(in the rows, 128 means zero)
Families of rows that turns and mirrors carry onto each other, the same ones carrying the whole set onto itself: the rest of each named row's family, in list order:
3 families of 5 rows:
C: [139 104 125  98 143 110 136  95 103 172 144 126 144]
N: [156 152 159 139 158  83 119 104 102 155 144 153 102]
Y: [155 143 117 117 167 133  99 139 127 137 144 113 128]
B: [137 146 126 134 162 110 110 101 143 109 134 134 114]
M: [167 151 155 128 161  99 112 128  92 174 151 139 112]
D: [135 109 109  91 133 119 140 108 101 174 144 134 139]
Q: [143 163 121 120 132 106 126 138  98 160 143 172  89]
L: [133 104 130 105 142  99 140  79 108 162 140 134 139]
W: [154 141 135 130 174 117 101 113 133 124 141 115 127]
A: [141 151  99 111 149 137 108 144 131 129 140 133 113]
H: [139 160 140 134 140  87 128 109 106 147 140 172  89]
U: [130 153 103 123 147 123 114 121 139 111 134 147 105]
P: [160 158 132 115 146 112 116 149  90 177 151 150 103]
T: [123 109 116 102 130 101 145  81 111 155 137 148 129]
V: [124 113 104  94 124 113 146 100 106 163 139 148 129]

Same family as Q: N, M, H, P
Same family as V: C, D, L, T

Families of rows that turns and mirrors carry onto each other, the same ones carrying the whole set onto itself: the rest of each named row's family, in list order:
5 families of 4 rows:
sisep: [112  91 129 116 142 144 133 119 115 139 123 101 128 146 125 147 110]
Kob: [156 126 139 158 139 157 108 135 139 125 112 162 108 137 104  96 153]
Fimev: [154 105 132 134 140 147 131  94 140 104 129 161 129 125 109 142 137]
rodis: [121  99 133 123 132 140 128 109 125 140 120 104 158 153 123 146 104]
Miza: [126 100 115 120 135 126 124 123 104 137 121 100 152 130 141 140 105]
Gulo: [160 115 132 132 140 139 127 114 163  97  96 148 140 153 123 128 131]
vutiv: [155 131 113 151 140 134  95 131 139 137 105 156 125 127 120  83 151]
gotu: [121 109 117 146 117 127 106 136 103 156  97  97 124 145 129  88 133]
sugog: [152 121 126 150 124 133 107 142 121 116 117 158  99 119 115  84 156]
Gim: [131  92 119 127 133 147 159 132 111 115 132 121 152 142 135 129 104]
lig: [152  93 151 129 123 148 142 123 156  94 108 157 123 134 117 120 131]
Dos: [115  95 134 120 121 113 121 128  83 147 122 106 126 137 139 104 124]
pero: [114 117 129 142 120 101 111 128  95 150 136 112 136 152 120  94 122]
dadup: [162 131 124 157 116 136  97 132 131 119 112 159 128 123 112  87 152]
zem: [147 130 160 149 135 114  86 138 136 137 110 148 113 138 113  93 143]
bunan: [161 113 154 135 131 154 137 116 153  97 104 151 135 142 127 118 148]
Napu: [130  95 134 133 143 152 135 117 100 132 120 102 134 135 129 156 114]
ven: [119 101 137 150 129 124 120 134  81 160 137 117 122 123 125  95 127]
Nifot: [155 114 139 157 131 141 130 113 164 103 114 159 132 144 100 112 135]
vifu: [117 100 120 147 137 103 116 132  90 157 130 116 127 138 122 100 108]

Same family as gotu: Fimev, Gim, zem
Same family as Nifot: Kob, Miza, Dos
Same family as vifu: sisep, dadup, bunan

Families of rows that turns and mirrors carry onto each other, the same ones carrying the whole set onto itself: the rest of each named row's family, in list order:
7 families of 4 rows:
Peve: [134 108 126 147 131 135  72  98 143 136 126 117 155  98]
pezu: [ 87 159 160 123 121 146 128 115 129 136 169 114 153 143]
nav: [101 149 148 131 133 148 120 129 147 147 169 133 132 151]
vegid: [137 140 149 126 131 155 141  99 120 126 132 113 179 120]
Nev: [ 90 126 138 132 149 148  62  87 151 105 137 132 137 139]
kal: [124 113 121 135 128 128  78  89 151 129 129 109 159  89]
migof: [128 140 153 132 148 152 144 116 125 137 125 117 179 125]
gamu: [ 98 149 132 117 121 138 125 114 148 132 175 127 142 156]
tume: [126 119 121 152 118 126  85  78 140 127 136 110 160  94]
Giget: [118 103 117 143 134 134  83  94 154 120 125 103 153  97]
pepop: [ 90 123 127 134 149 147  63  97 165 116 135 133 135 139]
kole: [141 133 153 143 147 146 137 110 132 135 119 118 176 132]
tibem: [109 153 139 126 121 149 124 113 145 142 181 128 147 153]
Laz: [ 76 129 154 139 149 146  68  91 153 109 125 116 142 133]
nepuz: [117 105 117 139 139 141  88  80 156 111 124 109 165 102]
Tok: [ 70 137 152 141 148 137  70  97 142 118 126 128 136 137]
Nota: [ 97 150 142 132 118 153 128 124 145 138 174 118 141 151]
zepe: [107 157 126 121 119 128 125 116 156 150 165 121 145 146]
ridu: [ 75 126 151 148 151 136  75  91 133 102 125 130 156 138]
gepun: [ 71 132 144 130 145 146  79  85 148  96 142 118 134 128]
Vanan: [138 140 150 135 142 156 136 115 116 133 131 126 180 125]
vil: [125 140 161 136 154 143 139  91 130 136 127 127 179 138]
zene: [141 153 157 145 135 146 128 118 119 148 145 121 170 117]
las: [ 94 153 154 121 116 148 129 122 140 146 164 115 145 146]
Deso: [140 152 157 139 142 150 137 108 118 137 143 130 171 118]
Dirir: [125 117 117 144 128 126  72  89 147 122 142 119 158  91]
gedi: [ 81 132 152 136 154 145  69  83 156 110 137 127 136 132]
luru: [121 123 112 159 110 123  75  97 149 124 138 109 154 107]

Same family as Deso: Nev, Giget, las
Same family as ridu: zepe, vil, luru
Same family as nepuz: pezu, pepop, zene
Same family as Tok: gamu, tume, kole
Same family as Peve: nav, vegid, gepun
Same family as Nota: kal, Vanan, gedi

Families of rows that turns and mirrors carry onto each other, the same ones carrying the whole set onto itself: the rest of each named row's family, in list order:
4 families of 5 rows:
Gimil: [135 156 147 148 141 135 163 112 128 137 143 133 114  67 156 126 105 127
 117 111 118 131 154 157]
bos: [137 114 122 118 124 140 157 113 133 136 134 144 141 119 147 148 136 150
 129 135 131 170 109 107]
Kizu: [116 157 170 122 149 124 132 142 149 111 162 123 108 133 143 121 130 152
 146 127 100 135 153 129]
duf: [132 113 133 160 163 124 149  93  78 125 135 126 129 146 169 131 144 161
 119 128  96 129 154 120]
futo: [118 138 107 147 123 119 151  91 112 118 122 123 128 141 145  89 151 168
  99 140 111 137 140 119]
Gobug: [127 126 110 117 108 136 134 103 124 145 147 119 113 113 133 140 137 141
 152 133 131 143 122  93]
rina: [134 161 138 129 121 123 164  86 109 145 132 135 114  71 124 113 127 132
 101 125 127 125 136 140]
Panur: [115 123 125 159 141 149 150 118  98 109 120 120 146 131 171 111 157 171
 113 140 119 145 150 134]
Mul: [150 113 128 122 111 146 141 122 113 144 132 115 142 110 158 148 129 149
 177 133 127 135 134 119]
govi: [154 147 126 104 161 115 139 135  83 117 146 154 124 119 147 113 122 157
 160 146 106 137 162 154]
von: [127 114 187 127 150 131 153 135 131 121 128 130  93 143 144 113 127 159
 108 132 125 113 149 134]
nud: [169 145 102 134 169 109 140 134 117 130 139 126 120 118 134  99 123 157
 164 147 133 140 131 133]
Rofu: [127 155 163 104 141 160 147 142 142 131 130 133 111 142 152 125 111 159
 120 115 125 114 153 149]
bero: [162 116 170 158 142 136 132  93 101 145 133 122 118  84 144 121 122 134
 111 119 132 121 153 125]
mefo: [156 162 170 136 142 146 149 104  95 130 119 119 143  74 132 117 127 147
 108 125 131 136 143 145]
Peza: [104 165 146 112 112 127 147 127 144 124 146 130  97 142 139 120 118 140
 117 123 106 111 155 127]
tusab: [166 135 145 122 172 107 159 138  81 125 128 152 113 125 120 118 121 131
 142 149 119 112 147 133]
badil: [138 161  99 120 149  95 146 115  94 122 151 127  93 112 132 103 122 151
 155 145 110 128 151 137]
Vav: [152 106 135 121 129 137 156 123 104 135 123 128 114 140 157 165 101 131
 147 127 118 131 130 103]
ratu: [138 150 130 158 133 120 172  96 118 125 122 132 169 135 154 108 141 157
 103 125  90 131 149 136]

Same family as Kizu: Gimil, bos, nud, ratu
Same family as Peza: futo, Gobug, rina, badil

Families of rows that turns and mirrors carry onto each other, the same ones carrying the whole set onto itself: the rest of each named row's family, in list order:
4 families of 8 rows:
Mefiz: [117 117 127 147 126  86 136 116 170  94 125 161]
Gesa: [155 128 135 201 105 101 133 113 119 149 146 121]
tunu: [147 116 111 162 140  87 138 149 137 119 138 123]
lirud: [120 137 158 176  87 109 129  80 143 116 129 158]
Modu: [151 175 114 160  98  85 140 111 140 117 132 149]
led: [156 133 138 192  99  97 136 116 109 147 140 126]
ger: [124 119 117 154  93 104 147  94 149 123 120 105]
vik: [153 110 105 158 133  78 141 143 138 120 138 121]
gev: [129 117 114 148  87 108 149  99 155 124 118 110]
vetir: [120 123 130 139 118  92 136 119 165  91 123 162]
Konin: [155 118 109 163 136  85 142 148 140 123 139 121]
ren: [145 138 148 191 135  83 120 130 131 115 149 171]
Gan: [122 123 130 143 128  93 132 118 171  95 127 163]
Gavo: [152 120 106 160 136  84 145 146 137 120 141 124]
tes: [150 135 145 185 132  83 121 136 135 117 149 176]
gipiv: [119 121 127 147 124  92 134 113 175  91 126 155]
zita: [156 135 136 195  96 104 136 113 115 144 145 120]
vime: [120 143 159 184  91 112 128  87 144 118 132 159]
vunem: [122 134 158 182  88 106 125  84 149 119 125 158]
tomor: [124  80 149 181 127 104 129 120 145 123 138 131]
leg: [116  84 150 182 127 103 128 118 148 128 134 136]
vesas: [160 170 113 158  96  89 143 109 136 111 137 145]
Mas: [118  82 145 184 127 108 127 118 144 128 137 130]
Denak: [151 131 133 198  97  97 138 113 114 143 141 118]
zer: [118  84 150 182 120 110 128 113 138 122 145 136]
zut: [157 169 113 156 102  80 141 115 146 117 123 148]
turu: [130 117 113 150  89 103 145  97 153 123 123 105]
Fizap: [141 135 145 191 133  84 121 125 128 109 140 178]
Kon: [133 118 119 153  90 109 148 105 155 129 126 102]
fesaz: [144 135 151 189 132  86 123 131 132 118 144 174]
ridof: [126 136 155 179  82 102 132  79 148 120 131 159]
tov: [156 168 119 154  96  83 142 112 142 111 131 150]

Same family as vesas: Gesa, ger, vik, vetir, tes, vime, leg
Same family as Gan: Modu, gev, ren, Gavo, vunem, tomor, Denak
Same family as Fizap: tunu, led, gipiv, zer, zut, Kon, ridof

Families of rows that turns and mirrors carry onto each other, the same ones carrying the whole set onto itself: the rest of each named row's family, in list order:
5 families of 6 rows:
kare: [142 126 150  99 143 144 115 119 110 110 126 151 174 108 123 155]
koma: [163 113 130 122 145 100 125 122 118 128 123 122 176 107 121 133]
pasod: [145 141 134 113 157 118 159 128  93 169 131 137  96 135 133 115]
fodo: [148 131 148 100 146 121 121 146 141 115 118 127 147 127  90 153]
Rabo: [148 132 137  97 130 118 152 145  87 157 118 129  90 143 116 120]
Fel: [117 152 125 113 136 136 141 118 115 154 117 173 110 147 128 113]
zipo: [123 147 125 116 152 158 134 128 111 146 138 156 103 151 114 138]
vamim: [147 116 127 106 134 136 115 117 104 103 124 156 165 117 133 160]
depi: [152 135 134 107 136 121 152 141  90 156 132 119  95 145 103 114]
Ror: [156 138 123 119 137 139 155 107  72 133 159 153 120 138 133 114]
gok: [143 118 127 122 141 143 113 115 109 102 140 153 165 119 120 154]
gituf: [172 109 132 119 113  96 131 128 108 117 127 123 163 124 109 117]
zub: [155 116 132 111 118  90 127 125 114 120 106 135 171 112 116 115]
Zugu: [118 146 135 109 135 155 133 130 108 167 122 160 111 148 126 120]
Kubuv: [148 152 141 113 136 144 158 105  92 145 156 164 128 140 131  99]
fuba: [149 118 129 116 155 120 118 118 121 119 120 137 175 105 128 156]
sodaf: [164 146 136 108 137 131 166 109  82 127 159 160 116 141 132 114]
basut: [148 159 139 105 140 121 169 105  95 133 142 167 121 134 129  99]
pake: [146 131 156 105 137 120 119 144 141 129 119 123 165 122  89 131]
nogev: [155 123 139 114 159 108 121 134 136 127 118 120 166 111 108 149]
Zoda: [129 147 126 122 160 135 147 121 110 168 134 155 103 144 133 121]
reg: [139 126 137  96 139 122 123 114 109 104 109 157 169 104 130 149]
makep: [137 147 142  88 138 114 161 132  90 155 109 143  96 132 123 113]
laso: [149 147 132 119 160 129 162 109  94 155 150 155 108 135 140 114]
Nudi: [148 144 157  90 137 127 162 135  83 160 129 131 104 134 119 110]
befa: [141 122 141 110 143 123 112 149 130 125 116 117 142 125  89 151]
Bab: [141 139 150  99 144 108 126 134 144 114 107 138 160 116  95 137]
sige: [125 147 122 118 136 149 134 125 120 148 135 167 107 158 122 128]
ket: [160 107 142 111 114 109 122 125  97 127 120 127 178 110 121 117]
didev: [172 107 136 117 125 103 132 128  93 113 136 115 161 115 106 124]

Same family as befa: zipo, depi, Ror, gok, didev
Same family as fuba: koma, pasod, nogev, Zoda, laso
Same family as Bab: Fel, zub, basut, reg, makep
Same family as sodaf: fodo, Rabo, vamim, gituf, sige

